Small tables with named rows and columns. After each table, cells are looked up by row and column.

dofup =
fields: kapo, sunusi, fad, petet, libebov, pagekan
lepemed: [-31.70, -54.32, 19.34, -49.14, -16.76, 22.37]
pada: [-55.57, 16.91, -90.45, 42.14, -42.13, -6.64]
roselur: [6.27, -6.93, -11.87, 8.17, -6.95, -13.23]
simi: [-29.76, -75.65, -18.59, -67.01, -13.73, 37.49]
sas: [35.37, 16.89, 51.88, -28.08, 15.14, -57.84]
tonu: [18.00, 50.64, -35.52, 55.99, -33.57, -66.10]
rufiva: [10.60, -21.54, -9.00, -28.92, -36.13, -10.31]

What is the fad of lepemed in dofup? 19.34
What is the libebov of lepemed in dofup? -16.76
What is the petet of roselur in dofup? 8.17
What is the fad of simi in dofup? -18.59
What is the libebov of simi in dofup? -13.73
What is the pagekan of roselur in dofup? -13.23
What is the petet of simi in dofup? -67.01
What is the sunusi of rufiva in dofup? -21.54
What is the petet of sas in dofup? -28.08
What is the pagekan of lepemed in dofup? 22.37
What is the kapo of pada in dofup? -55.57

golebi:
|  | tokatud | vut | reramep | gaken | tuz | mapasu |
|---|---|---|---|---|---|---|
| kagi | 144 | 135 | 123 | 102 | 93 | 173 |
| popiv | 163 | 183 | 125 | 48 | 184 | 112 |
| zek | 122 | 131 | 121 | 104 | 122 | 119 |
| buluma | 98 | 100 | 112 | 127 | 113 | 105 |
| seba | 102 | 97 | 117 | 145 | 87 | 142 |
| ninebo | 125 | 112 | 114 | 114 | 94 | 148 |
| nurogof | 163 | 108 | 99 | 176 | 91 | 95 |
| lemogur | 71 | 138 | 118 | 32 | 225 | 22 |
| pir | 19 | 86 | 119 | 70 | 172 | 47 |
| pap | 213 | 165 | 107 | 113 | 140 | 72 |
| keb | 137 | 119 | 116 | 106 | 78 | 161 |
| kib | 29 | 85 | 122 | 87 | 146 | 91 |
| pem | 121 | 63 | 99 | 196 | 41 | 100 |

mapasu of nurogof = 95
mapasu of kib = 91
tokatud of kagi = 144
gaken of seba = 145
tuz of pap = 140
mapasu of seba = 142
gaken of buluma = 127
tokatud of nurogof = 163
vut of pap = 165
mapasu of pem = 100
tokatud of pem = 121
reramep of pem = 99
mapasu of buluma = 105
gaken of kagi = 102
gaken of kib = 87
reramep of keb = 116
tuz of kagi = 93

Table lobim
cols = nagaz, lusi, pap, dud
maru: [83, 118, 58, 33]
fud: [107, 58, 65, 78]
mos: [188, 73, 120, 154]
lesi: [57, 78, 192, 135]

lusi of maru: 118
lusi of mos: 73
lusi of lesi: 78
pap of maru: 58
dud of mos: 154
nagaz of mos: 188
pap of fud: 65
nagaz of maru: 83
dud of fud: 78
nagaz of lesi: 57
pap of mos: 120
dud of lesi: 135
lusi of fud: 58
dud of maru: 33
pap of lesi: 192

rirer:
|  | nevese | nof | somute |
|---|---|---|---|
| feb | 86 | 41 | 106 |
| kez | 102 | 46 | 211 |
| degab | 119 | 141 | 13 |

degab, somute -> 13
feb, nof -> 41
feb, nevese -> 86
degab, nof -> 141
kez, somute -> 211
degab, nevese -> 119
kez, nevese -> 102

lafizo =
	sef	gog	zek	zet	kag	ren	fanod	dagup	dumup
sudune	7539	4616	4284	5728	6256	3869	5870	6479	4857
kam	4715	4616	2488	5986	6031	4982	3569	5590	4382
rumiv	4677	5039	2127	6220	5795	5369	3245	5237	3963
nuv	4251	6165	6752	4110	4465	5487	5722	4883	5683
kosi	5307	5108	5474	5442	4940	4827	4706	5278	5053
tup	3968	6219	7342	3929	4834	5229	6251	4657	6392
zofom	4499	5773	5494	4214	5176	5238	5146	4828	5496
fofitip	4290	5254	5545	4668	4383	5155	5046	4616	5007
kiv	3867	6212	8453	3603	4631	5288	7195	4683	6571
dadulep	4440	6035	5334	4617	5303	5490	5165	5037	4951
voma	9022	3888	2958	6779	7276	2959	6633	7927	5217
kibadef	4410	5298	4779	4690	5577	4739	5372	4734	5192
keza	4499	5324	4973	4789	5278	5085	4886	5107	5010

kibadef, zet -> 4690
tup, sef -> 3968
sudune, fanod -> 5870
zofom, kag -> 5176
kosi, ren -> 4827
dadulep, zek -> 5334
dadulep, ren -> 5490
Which row has the largest fanod? kiv

